which system made each run
F, trace 1 (8 x 22)
[[ 15  10   6  26  12  13 -36 -11 -16   5 -12  14  -9   7 -24 -21 -12  28
   -7 -15 -17  21]
 [ -2  -1  34  -9 -24  10  36  21   1 -16   5  -8   8   6  20  11  -3  -4
   31   1  21   5]
 [-10 -14 -17   4   2 -12 -20 -10 -19 -20  21   9  -1 -12  -5 -40  14   4
  -15  13 -23  -3]
 [  7  29  12  22   1   8   6 -11 -17  -3  -7 -17   1   3 -14  13 -26   6
   33 -12  12  -4]
 [-12 -23  18  -3 -15   9  -4  35 -16   2  14 -10 -13  -3  12 -22  17  -1
  -14   9   8  -6]
 [ 12  12   9  21  -1   1 -12 -17  -5 -20  -6  21   7   5 -12 -17  -6  18
   17 -11 -21  22]
 [ -9  -2  12 -11 -17   0  25   9 -21 -18  18 -21   5  -2  10  -2 -10  -7
   21  11  20 -12]
 [ -7  -5  -2  27   8   5 -29   0 -23  -5  12   3  -9 -14 -15 -30   9   8
   -9  -1 -13  -4]]
U, trace 2 (8 x 22)
[[ -3   6  20  28   2  13  -1  12   8  21 -16  -7 -22  -4  -2  26   5  -1
    5 -12   7  -8]
 [ 15   2   6 -26 -20  -5   2  16   7  -3 -11   8   0  27  13 -17  12   2
   -6  -1  -4  17]
 [  1 -14 -13   0   6 -15   3 -32   4 -15   2  17  14  -8  -4  14 -21  11
    3   7 -11  10]
 [-10   6 -12   5   9   7   1  14  -4   0  12 -17  18 -16  -7   4   3 -27
    8  -2  18 -22]
 [ -1   6   2   2   8  13  -9   1   0  23  -8  -5 -32   6  -3 -12  12   8
  -22  -2  -8   1]
 [ 12   2  17   0 -19 -12  11   2  13  -6 -19  12  -3  16   9  21  -3   6
   16  -6  -3  10]
 [  2 -14 -18 -23  -2 -12  -3  -2  -3 -14  10   7  25   1   0 -10  -9  -8
   -6   8   1   4]
 [-10   3 -11  18  24  12  -5 -14   1   8   5  -3   3 -20 -14   9  -5  -6
   -2  -3   2  -8]]
L, trace 3 (8 x 22)
[[  7   9 -18  15   5 -15 -25 -22 -27   4  -5  -9 -21   3 -20  -9 -16  14
   -8   2 -11 -10]
 [  1  -9  30   1 -15  14   7  32  -9   9  -5 -11   1   6   5  15 -13   0
   11  -5  26   3]
 [  0  -8   4  -3   1   9  -8   2   5 -13   9  22   8  -1   4 -33  19   7
   -9   0 -18  19]
 [ -3  14   1   9   1  -4  19 -30  -9 -15   4  -6  -4  -5  -2   9 -15   6
   23   3  -2  -4]
 [-10  -7  -1   5  -4  -1  -9  23 -19   2  11 -19  -5  -9  -2 -11   9 -13
   -7   4  11 -21]
 [ 12   1  16  12  -3   7 -15   2  -9   4 -13   9 -10  12  -7  -8  -8  21
   -1 -10  -7  18]
 [ -5  -6  18  -9 -12   6  24   4   0 -18  11   1   9  -1  14  -2   0   1
   15   6   6   8]
 [ -7  -3 -11  14   7  -4 -11 -11 -13 -13  14   3   1 -14  -8 -18   5  -1
   -2   6 -12  -7]]
R, trace 4 (8 x 22)
[[ -2  -6  -2  -6   8  12 -15   4  -9  30  -5 -11 -31   6  -4 -12   2  10
  -32   4  -1  -2]
 [ 10   0  22  14 -13  -6   8   0  23  -5 -21  21  -5   8   8  22   7   8
   16 -10 -10  14]
 [  3  -7 -15 -30  -9 -12   8   1  -2 -20  12   3  27   5   7 -14  -4 -11
    1  10   4   5]
 [-10  -2 -15  20  26   8 -11 -18  -6   7   9  -2   4 -24 -18   8 -12  -2
   -5   0   0  -8]
 [  4  21   7  -2  -5   9   7  18   5  18 -13 -19 -19  12   3   5  12 -12
    1  -8  11 -10]
 [  4 -21   6  -8 -11 -12  -5  -4   7  -3  -7  19 -14  10  10  -5   6  17
  -16   7 -18  16]
 [  5   0  -4   2  -2  -9   7  -7   8 -18   0  11  32  -4  -2  19 -15  -9
   23  -5   4   4]
 [ -9   1 -20 -16  15  12  -3   2 -10  10  15 -16   6  -7  -6 -15  -2 -13
  -16   7  11 -10]]
N, trace 5 (8 x 22)
[[-15  15 -25  -8  25  21   6  20  12  23  12 -28  15 -18  -7   7  15 -45
   -8  -4  27 -31]
 [  3  10  -5  10   9  -3 -18 -10   7  38 -25  -4 -58  14  -5   4  16  15
  -34  -2 -19  -7]
 [ 21  -1  12 -17 -29 -29  20   8  32  -2 -33  15   3  28  18  44  -3  -5
   16  -6   3   8]
 [  1 -19 -43 -37  19 -13  -4 -16  23  -2   6  19  39  -7  -1   3  -6 -19
  -24  10  -3   8]
 [ -7  23 -17  21  41  22   1 -20  14  30  -6 -12   0 -20 -22  30 -13 -12
   -2 -13   9 -14]
 [ -1  13  -2 -13  -8  -6   8  23  17  31 -19 -22 -41  17  14  11  32 -18
  -20   1   5 -23]
 [ 21 -13 -10 -10 -11 -39 -11 -18  27   6 -34  31  -9  23   6  29  -3  13
  -17  -1 -22  17]
 [  8  -1 -26 -29  14  -3  18  -8  31   1  -6   9  49  -1   0  36 -20 -27
    7  -3  20   6]]
L, trace 6 (8 x 22)
[[-15  10 -18  36  19  -5 -20 -30 -34   8  11 -24 -39 -21 -22 -10  -4  10
  -10   8 -13 -30]
 [ 13   5  39  13 -33   3  -7  47 -21  13 -19 -22 -20  23   4   8  -5   4
   15 -13  23  -6]
 [  1 -36  19 -19 -16   7  -4  10  -4 -23  13  32  12   6  14 -36   5  23
  -11   9 -14  36]
 [-10  14   3  26  10   6  19 -37  -9 -36  21   7  22 -24  -9  -1 -15   4
   40   1  -7   3]
 [-17  15  -8   6   2  11  -2  15 -36   5  24 -43 -20 -11  -7 -29  11 -15
   -3   7  15 -36]
 [  9 -11  34  29 -16   3 -26  16 -19  13 -19   4 -39  13  -4  -6   0  32
   -9  -7  -9  10]
 [  7 -11  32 -13 -33  -1  22  16  -6 -36   8  13  22  13  19 -11  -6  10
   30   2   5  24]
 [-20 -13 -12  12  16   7  -3 -25 -23 -29  37   6  17 -31  -8 -32  -4   6
    3  13 -12  -1]]
U, trace 7 (8 x 22)
[[ 26  13  15  -3   8  21  -4 -12  17   3 -24  29  18  22  -7   2 -21  24
    6 -19  -7  47]
 [-19 -13  -5 -29  -2   1  43 -11  10 -23  27   0  20 -14  21   4   0 -13
   11  20   8  -2]
 [-10  10 -26  30  13 -14 -24 -12 -13  -2   8 -10 -17 -18 -17 -16  20 -11
   -8   2 -17 -29]
 [ 14   9  20   4 -12   6  -5  21 -11  26 -23 -19 -20  21  -5  21 -20   7
    2 -11  21  -2]
 [  5 -27  14 -17  -9   5  -1  12  18  -8  -2  31  15   7  14 -10   8   9
  -11   1  -9  31]
 [  0  19 -19   0  12  -5  14 -34   2 -24  10   3  21  -9  -8   0 -11  -6
   20   2  -7   0]
 [-17  -9  -7   3   3   0   0  12 -17  12  13 -27 -16 -15  -1   3   4 -14
  -11  10  14 -29]
 [ 12   7  15  21  -2   5 -21  12   4  13 -22   9 -19  12  -7  -3  11  10
   -6 -15 -10   9]]
N, trace 8 (8 x 22)
[[  1  -1   9   7 -21 -19  14   6  -2 -24   1  -1  11  -1   7  12   1 -10
   28   1   4 -10]
 [  1 -14 -16 -11   4  -2 -20   3 -21  -1  11  -2  12  -3 -10 -21 -13   1
  -16   6   3   2]
 [ -3   5  21  20   9  27   2   2  -3   7  -1   1  -1  -7  -6   5  -9   9
   10 -11   7  10]
 [ -4   7   6  -8 -13   0  11   9  -3 -11   8  -6 -10   6  12 -22  22  -6
    4   4  -4  -4]
 [  3 -11  -1  11  -6 -16 -10 -16 -13 -13  -1   9  -3   0  -6   1 -14  14
    5   4 -10   5]
 [  1  -3   8  -2  -5  10   2  18 -11  -6   7  -6  23  -2  -3  -1 -11  -9
   12  -5  18   2]
 [ -6  -1   2   3   9  18  -6  -2  -8   2  11   2  -8  -6  -3 -26   8   7
  -12   2  -7   6]
 [  1  10  16  17 -10  -2   8  -3  -6 -12  -3  -2 -10   3   1   3   0   6
   21  -3  -3  -1]]
R, trace 9 (8 x 22)
[[-21  28  -1  -6  15  31  23  -2 -12  19  19 -39 -38  -7   4 -22  20 -10
   -8   8  10 -24]
 [  4  -9  19  31 -27 -30 -17   4  -5   1 -21   8 -50  11   6   7  22  19
   -5   0 -25  -9]
 [ 25 -18  14 -18 -31 -20  -3  20  -4 -22 -12  17  38  23   4  12 -28   5
   21  -6  12  24]
 [-15 -14 -12  -6  31  36  -2  -9  -8 -10  32   7  41 -29 -12 -25 -13  -5
   -6   4   8  14]
 [-12  45  -1  27  18  21  13 -15  -6  10   5 -29 -31 -11  -9  -7  15  -8
   13  -6   0 -24]
 [  4 -14  19  -3 -36 -23  -7  22 -15   8 -14 -10 -48  24  16  -2  15  13
  -12   8  -5 -10]
 [ 18 -27  17  10 -16 -13 -18   7   2 -23 -10  36  35   6  -3   7 -20  16
   13  -9  -6  32]
 [ -6  11  -8 -20  18  31  19  -4  -8 -15  27  -9  43 -13  -6 -19 -18 -15
   17  -1  21   8]]
Y, trace 10 (8 x 22)
[[  0  10   6  -7  -3  14   7  27   2   1   2 -12  17   0   1   1   5 -21
   11  -9  20  -4]
 [ -3  -1  -1   2  10  12  -7 -12   0   9   1   7 -20   0  -2 -19   9  14
  -19   3 -15   9]
 [  4   6   6  11 -11 -16  13  -7   7 -10 -11   1  -3   2   3  25  -3  -3
   20  -2  -2  -6]
 [  1 -14  -7 -18  -6  -3  -8  13 -14  -3   9  -5   8   4   0 -15  -5  -4
  -12   8   7   0]
 [  0   6   2  16  17  15  -6 -11   5   3  -3   9   8 -10 -12   6  -9   3
    5 -10  -1   9]
 [ -3  10   5  -8  -9   4  16  11   3   1   0 -12 -12   7  10  -4  15  -9
    3   2   5  -7]
 [  1 -14  -3   7  -1 -11 -13 -10  -7  -3  -3  10  -9   0  -4  -4  -4  12
  -10   5 -13   4]
 [  6   4   3  -2  -5  -1   7   5   0  -5  -4  -2  17   3  -1  14 -12  -7
   17  -6  12   1]]
Y, trace 11 (8 x 22)
[[ 10  36 -30   3  -7 -39   9 -23  27 -22 -13   9  -7  11   4  -3  39 -22
   14  -2 -32 -17]
 [  0 -24 -26 -29  -1 -27  -8 -11 -20  22  -4 -24 -11   8  -4  26 -39   1
  -26  20  20 -18]
 [  3 -19  -1  20  17  11 -27  29  28  13 -12  25  37 -16 -12  23   6 -20
   -8 -20   7  11]
 [ 14  35 -13 -40   8  14  19  -8  27  16 -15  -3  -8  28   9 -11  13  -7
  -10  -5  -4  14]
 [-16 -25 -23   0  11 -25   6 -30  19   5   1  10 -18 -18   8  27   7  -2
  -20  18 -17 -15]
 [ 20  10 -25  -3  -5 -29 -21  16   7   6 -23  -5  21  14 -13  21  -6 -27
    4 -13  10 -15]
 [  2 -18  -9 -32  18  20  -2   4  16  32  -7   6   5   5   1   7 -11   0
  -35   2  11  18]
 [  1  11 -17   7  16  -5   6 -15  44   0 -14  21   9  -8   2  18  25 -18
    1  -8 -17   1]]
F, trace 12 (8 x 22)
[[-13 -11  24   9  -1  14  31  11  24   0   2   3   8 -17  16  35   5 -11
   18  -1  15  -2]
 [  4  10 -30 -17   3 -16 -12  -7   4  -3   1   3  -7   9  -1 -31  25 -11
  -20   5 -19  -6]
 [  6  -2   4   8   5  -3   4 -21  -1  11 -15  -2  -6   3  -7  37 -34  13
    7  -2   7   3]
 [ -5 -14  -3  -8  -3   2  -5  33  12   5   2   1  15  -5   7   0  20 -24
  -10  -2   9  -7]
 [  8  10 -12 -10  16   8  -2 -28   8   5  -5  12  -2   7  -7  -8  -8  12
  -10  -2 -14  18]
 [ -7  -5   3   1  -4  -9  20   1  12   1  -3  -8  -3  -6   9  30   2 -12
   10   5   9 -14]
 [  6  -3 -19  -9   6  -8 -20   4   2   9  -6   3   0   5  -7 -10   7  -6
  -21  -1  -6  -1]
 [  5   1   5  -3   8   9   9  -9  13   9 -11   6   6   3  -2  22 -17   5
    4  -6   6  11]]

runs to name
trace 13 (2 x 22)
[[ 13   6  26  -9 -17   7   9  17  18  11 -23   7 -17  25  14   7  10   9
    1 -10   0  18]
 [  2 -11 -13 -19  -3 -19  13 -20  20 -21   2  24  16   1  11   1   4  -1
    0  10 -17  12]]
	N
trace 14 (2 x 22)
[[-12 -20  16  -5 -14   0  12  16  13   0   5   6 -24  -2  23  -8  35   0
  -13  11  -9  -2]
 [ 20  10 -15   4  -5 -28 -12 -22  -1 -18 -14  15   9  14 -10   1 -12   7
   11  -5 -17   9]]
	F
trace 15 (2 x 22)
[[  2 -17  25 -11 -18   8   5  28 -17  22  -9 -20 -19  15   7  17 -20   9
   -7   3  27  -1]
 [  3 -19   8  14   1   4 -20  11  14 -15   0  37  23  -7   0 -17  18   4
   -4  -8 -19  23]]
	F
trace 16 (2 x 22)
[[ -7 -19 -17  -2   6 -15   7   3  25  -7   2  11  33 -18   4  33   1 -27
    4   2   8 -10]
 [  1  22 -36 -12  25   5 -11  -6  10  21  -3 -12  -2   0 -13  -9  12 -21
  -22  -5  -1 -13]]
	U
trace 17 (2 x 22)
[[  9 -19  40   9 -33  -6  -5  10 -15 -19  -6  19 -20  18  13 -16   1  35
    6   2 -15  26]
 [  3  -8  10  -6 -14  -1  11  -3 -12 -49  22  17  47  -4   4 -21 -14   3
   32   2   1  21]]
	N
trace 18 (2 x 22)
[[  1  -6  -1  16  -4  -9 -11  15 -19   0   0 -17  13  -8 -12  24 -23 -11
   14  -4  23 -18]
 [  3  -5  16  -3   3  28 -13  28  -2  12   0   4   4   4  -1 -21   7   3
  -14  -9   6  18]]
	Y
trace 19 (2 x 22)
[[ -2   1   1  55  17   0 -25 -16  -7 -14   1  17  15 -26 -25   8  -8   6
   19 -13 -14  -1]
 [  2  20   9 -26 -14  16  16  27 -25   5  11 -38  -5  17   6 -21  -4 -12
    8   2  29 -11]]
	N
trace 20 (2 x 22)
[[ -3   9  31   8  -7  17  32 -16  12 -25   5  17   2  -2  14  -1   2  17
   31  -3  -9  24]
 [-11  -2 -12  -4 -14 -16   4   4 -28 -30  28 -15   9  -9   3 -29   9 -14
   12  13   0 -21]]
	R
trace 21 (2 x 22)
[[ 11 -11  12 -13  -9   5 -13  -2 -15  11  -9   6 -24  23   1 -19 -13  32
  -22   4  -7  24]
 [ -3  -9  12  11  -5  -4  20 -11  14 -27   5  19  26 -13   6  20  -9   0
   28  -1  -2  10]]
	Y
trace 22 (2 x 22)
[[-17  -6 -23   5  21 -10  19 -43  31 -14  10  18   4 -25   6  16  13  -7
   -1  12 -22  -5]
 [ 10  22 -31  -5  -5 -28 -13  10  -9   9 -11 -29  -3  10 -10  10   3 -29
   -1  -2  12 -34]]
	Y
trace 23 (2 x 22)
[[ 17 -23  18  17 -10  -5 -32  22  10   8 -25  29   6  10  -4  11  -2  13
  -10 -14  -7  23]
 [  7  10   2 -29   3  18  26 -10  13 -18   8  12  37   7   6  -7 -14  -1
   17  -2   8  28]]
	R
trace 24 (2 x 22)
[[  8 -18  -1 -25   1  14 -22  23 -24  21   1 -10   7  12  -9 -16 -24   6
  -26   1  20  12]
 [ -6   6  25  27  18  32   8 -11  21   0  -1  21   1 -14  -1   4   8  12
   10 -12 -11  21]]
	R
trace 25 (2 x 22)
[[ 19  35 -26   4 -12 -38 -17  -6   8  -4 -25  -1 -17  23  -6  -6  26 -14
    2  -9 -23 -17]
 [  5 -40   1 -27  -9 -18   3  -2   0  14 -10   5   3   9   6  37 -40  14
  -16  13  16   9]]
	R
trace 26 (2 x 22)
[[-10 -12  23  13 -18  -8  25  -7 -11 -22   9  -4  -7  -8  11  18 -11  10
   27   9   3  -5]
 [  1   2 -11   9  -7 -10 -24  17 -25 -14  12  -7  10  -3 -11 -30  10 -12
    1  -1  -1 -13]]
	F
trace 27 (2 x 22)
[[  1  15 -19   7   9  -9   2 -22  -6 -14   5  -5  18  -9 -13   6 -15  -9
   18  -1   0  -9]
 [ -9   0   2   1   5  13  -2  15 -13  20   5 -23 -17  -5  -2  -2   2  -7
  -13   3  15 -16]]
	F
trace 28 (2 x 22)
[[-12 -11  24  -4   4  29  16   6  19   0   9  18  -8  -7  18 -17  24   9
   -9   2  -9  21]
 [  4  20 -10   9 -10 -24  11 -24  -2 -31   3   4   1   2   1  -6   7  -3
   25   3 -17  -9]]
	R
trace 29 (2 x 22)
[[  5 -18  12  -3  21  23  -9 -25  -1  34 -16  10 -21   6 -10  17 -40  42
  -27   1   0  30]
 [ -4   2  11   4 -14  -8  27  17  36 -26   1  17  27  -9  21  16  33 -30
   29  -5  -1  -2]]
	Y
trace 30 (2 x 22)
[[ 22  -3  23 -21 -45 -32  18  -2 -13 -17 -19   0 -15  37  17  15 -26  24
   21   7   2  13]
 [ -6 -46  -9 -10   4  -2 -10   9   6 -24  21  31  56 -22   0  -5  -9  -8
   -5   7   3  18]]
	N
